0: [131 125 130 141 128 124  95  98  94 113 131 149 152 105 154 152]
1: [ 98 142 124 134 107 137 159 115 127 139 136 116 146 129 122  77]
2: [155 139 104 194 115 129  83 140 135 134  83 141 158  91  97 130]
3: [171 160 102  96 105 116 122  85 117 129 121 149 147 120 116 115]
4: [152  83  91 120 125 147 158 135 121 121 141 127 117 175 137 105]
5: [115 124 148 129 156 135  79 149 149 149 111 132  87 156 158 125]
6: [113 153 139 111 120 134 120 130 142 131 128 116 158 133 142 109]
7: [115 125 120 118 135 190 105 137 104 152 156 140  89 200 155 155]
8: [148 109 122 120 148 114 130 161 119 119 131 126 102 125 109 116]
9: [104 124 139 124 101 145 145 113 146 144 114 134 131 142 106 130]
10: [133 133 112 137 150 138 126 169 123 148 142 143 102 165 103 110]
11: [142 151 125 139 140 147 121 160  93 114 124 134 132 131 113  62]
12: [151 154 120 140 124 138 106  94 112 101  90 124 168 142 168 147]
13: [134 124 132 137 130 138 106 148 144 136 122 139 128 103 142 131]
14: [130 140 129 109 123 135 130 122 109 137 124 162  78 123 177 174]
15: [109  55 150 123 114 168 115 105  91 103 122 135 109 106 127 158]
16: [135 169 101 119 121  75 152 103 156 185 122 104 119 144  68  62]
17: [126  86 149 130 107 149 142 113 143  97 129 124 139 113 107 136]
18: [ 93 137 140  95 147 167 108 158 113 144 167 128  97 174 186 132]
19: [116 163 174  85 124 173 149 115 135 142 128 114 150 121 110 178]
20: [ 93 133 146 130 130 145 138 138 113 111 161 148 136 122 138 166]
21: [ 99  94 113  85 150 171  91 162 108 121 113 115  97 180 130 133]
22: [175 132 134 136 120 110 105 131 124 122 128 137 151  93 165 125]
23: [125  97 140 124 140 148 148 121 134 128 125 102 116 124 118 142]
24: [126 152 141 137 140 139 132 128 136 123 133 120 136 137 119  96]
25: [ 97 123 130 115 147 156 122 151 111 159 170 146  89 177 155 150]
26: [168 120 118  93 129 124 131 114 112 116  99 143 145  98 105 145]
27: [124 139 106 111  96 112 142 113 167 149 150 119 145 130 119 122]
28: [104  88 126 130 135 127 123 158 119 199 136 144 113 118 150 169]
29: [150 150 117 145 164 135 111 166 129 122 118 136  95 149 102 113]
30: [ 84 150 176 127 119 103 107 125 118  97 142 149 167  92 134 131]
31: [ 85 147 137  93 158 161 114 182 139 178 171 121  97 157 185 146]
32: [122 135 130 142 175 131 143 112 116 156 122  91 107 130 148 161]
33: [154 108  75 121 100 114 134  95 132 102 114 109 165 100  79 144]
34: [151  96 117 135 117 117  84  84 107 113  91 129 128 149  91  89]
35: [168 166 133 159 101 110  88  98 131 118  97 107 174 139 160 138]
36: [163 127 141 166 143 108  92 143 109 112 115 124 151  95 107 117]
37: [140 138 111 156 189  90  75 176  87 124 155 175 122 173 138 122]
38: [149 112 129 117  72 116 130 100 119  63 122 120 138  73 120 123]
39: [148 122 121 145  86 106 124  94 132 103 104 109 176  63 129 115]
40: [137 170 115 115 133 120 149 132 132 137 145 137 161 141 128 124]
41: [162 121 125 147 114 108  99 124 130 119 104 135 145 115  98 116]
42: [176 146 152 143 116 140 125 130 147  85 146 106 139 127 127 134]
43: [105  96 158 138 102 129 137 123 151 151 137 121 102 123 167 175]
44: [132 122 110 130 119 140 140 108 129 112 158 126 134 139 167 143]
45: [109 106 131 106 117 131 136 104 139 136 131 138 108 127 120 148]
46: [110 167 147 138 115 112 182 127 147 136 126 103 192  72 102 165]
47: [177 154 132 145 139 146 145 110 138 114 155 118 143 145 110 110]
48: [145 169 151 128 194 122 107 153 126 127 143 130 134 132 175 144]
49: [168 132 101 135 122  93 108 109 108 136 115 143 114 149  86  85]
50: [ 50 109 181  91 159 132 142 219 162 176 150 107  80 162 185 120]
51: [120 159 101 158 144 143 157 136 140 125 122 132 146  95 115 160]
52: [158 149 132 122 115 129 118 100 102 100 121 143 174 134  89  98]

[ 71 106 169 103 153 127 137 201 157 160 148 111  88 148 171 124] 50
[147  97 136 125  97 155 132 121 148  82 125 122 135 111 118 107] 17
[107 109 117 134 144 140 104 160 131 117 125 119 109 123 158 127] 13
[ 51 119 163 106 108  92  92 134 113 124 121 135 139 114 145 116] 30
[132 161 106 157 142 138 144 134 137 122 117 133 152  99 119 156] 51
[136 141 102 131 139 137 142 137  93 100 139 139 113 110 147  62] 11
[ 94 142 160 128 124 106 102 133 115 102 139 150 160 103 138 133] 30
[136 127 104 119 114 140  79 101 123  78 101 117 126 164 166 150] 12
[144 104 133 126  91 157 129 126 147  81 120 131 140 119 121 104] 17
[126 126 129 152 135 134 153 126 132 105 123 118 161  86  92 168] 51
[142 159 165 153 141 144  88 128 151 113 107 151 132  86 130 186] 13
[132 181 104 117 124  71 165 104 164 199 125  98 121 139  63  62] 16
[150 123 105 142 121 111  96 117 101 109  91 109 144 155 185 149] 12
[121 141 111 111 100 115 138 112 161 147 145 114 147 136 123 120] 27
[ 94 101 146 135 105 127 147 125 135 164 142 105 143 170 124 134] 9
[127 170 111 119 123  84 161 108 156 191 125 109 120 138  77  73] 16
[133 127 131 141 133 125 103 106 111 119 135 132 143 104 147 143] 0
[142 111 142 128 156 131 131 129 145 141 134  87 120 123 128 150] 23
[130 102  87 121 126 112 196 132 121 136 159 130 100 181 120 106] 4
[132 122 114 128 137 155 139 132 124 122 178 147 124 148 148 120] 44
[ 76 160 172 133 151 124 127 135 119 104 159 137 158 104 152 113] 30
[113 141 118 127 118 115 138 138 122 130 113 138  92 122 157 177] 14
[149 119 126 138  97 107 130  91 142  88 119 121 166  62 126 121] 39
[139 141 145 155 155 144 141 107 133 175 143  81 121 128 147 154] 32
[ 85 141 166 130 118 109 119 128 125 109 147 145 161  95 136 130] 30
[103 151 183  88 124 179 146 120 135 144 121 113 139 118 110 186] 19
[ 90 144 153 126 124 159 144 124 116 115 162 147 139 117 127 178] 20
[168 154 134 115 107 125 115  88 104  97 120 143 192 137  84 102] 52
[138 119 129 151  93 114 149  88 130 127 132 126 176  72 134 118] 39
[148 117 139 131 125 117  97  85 111 117 134 137 164 100 154 147] 0
[158 179 111 118 134 140 107  93 114 101 116 122 181 136 123  79] 52
[142  89 137 128  86 170 123 126 152  71 119 127 127 105 119 108] 17
[164  78  85 118 120 148 174 127 119 122 144 129 122 185 128 102] 4
[168 114 112 102 119 115 134 103 112 113 100 136 150  82 102 151] 26
[170 161 137 133 139 143 134 114 135 111 146 122 145 147 120 118] 47
[119 129 132 144 190 120 139 150 103 150 136 131  82 131 149 187] 32
[ 91 167 139  84 167 166 117 188 143 181 181 117  98 170 194 143] 31
[166 124 128 161 114 103  92 132 127 119  93 148 153 116  98 116] 41
[154 100  86 117 125 136 179 131 122 126 145 129 121 183 117  94] 4
[136 121 132 156  85 121 154  80 128 127 135 126 188  63 129 125] 39
[146 101 118 145 142 142 125 116  81 105 104 143 126 112 138 136] 0
[104 110 152 157  92 145 152 110 148 142 159 126 122 116 164 145] 43
[142 107 144  94 167 109 129 169 134 145 117 118 103 146 138 148] 8
[109  73 144 124 114 159 119 111  97 107 121 137 105 108 134 164] 15
[108 103 119  98 145 159  94 151 114 115 113 119 109 165 126 131] 21
[135 109 125 129 120 125  96  94 106 123  95 128 119 143 101 117] 34
[117 101 143 132 103 122 139 119 143 144 134 120 116 113 157 169] 43
[ 94  99 106 102 116 185 102 156 113 113 108 136  91 161 121 132] 21
[161 158 147 124 150 146 156 103 135 103 154 126 159 150 130 119] 47
[132 127 127 137 132 133 102 141 138 137 123 138 127 108 145 124] 13
[114 157 144 126 121 123 175 133 146 140 131 106 179  97 111 159] 46
[175 135  96 124 120  88 113 110 105 133 117 148 113 159  83  84] 49
[135 162 150  87 127 168 129 103 160 143 119 126 150 108 111 165] 19
[186 158 102 103 122 134 116  87 122 113 123 124 139 125 144 133] 3
[111 166 101 165 103 129 167 118 132 163 181 132 113 116  91  64] 1
[133  89 108 103 132 168 157 129 114 117 142 106 130 165 145 112] 4
[127 155 102 112 136  84 177 149 166 165 125 111 134 152  87  74] 16
[130 143 122 113 120 135 130 124 109 144 118 170  70 116 177 186] 14
[146 156 115 150 158 137 112 158 129 123 120 133 102 140 103 125] 29
[118 108  98  85 155 140  99 141 118 134 118 123 111 168 137 117] 21
[ 92 133 150 124 153  96  92 160 125 149 145 145  94 134 189 151] 5
[118 141 118 132 110 121 136 134 125 118 117 143  91 114 150 169] 14
[128 169  93 107 131  69 189 139 172 176 119 108 144 150  67  59] 16
[132 126 111 132 127 129 135 115 123 115 156 129 132 136 161 133] 44
[ 86 140 144 138 124 152 142 126 111 108 171 156 138 117 132 173] 20
[105 165 129 136 110 126 180 107 162 136 129 101 159 133 104  86] 1
[170 115 104  98 115 120 134 106 115 109  92 134 154  83  92 143] 26
[177 117 109  89 122 118 133 103 108 115  93 142 158  78 100 146] 26
[ 93 141 151 136 111 123 173 101 144 149 129 120 142 129  90 151] 9
[104 134 134 128 116 100 105 142 127 145 110 163  86 113 194 188] 14
[148 139 118 144 156 136 115 155 124 130 121 137 103 139 120 127] 29
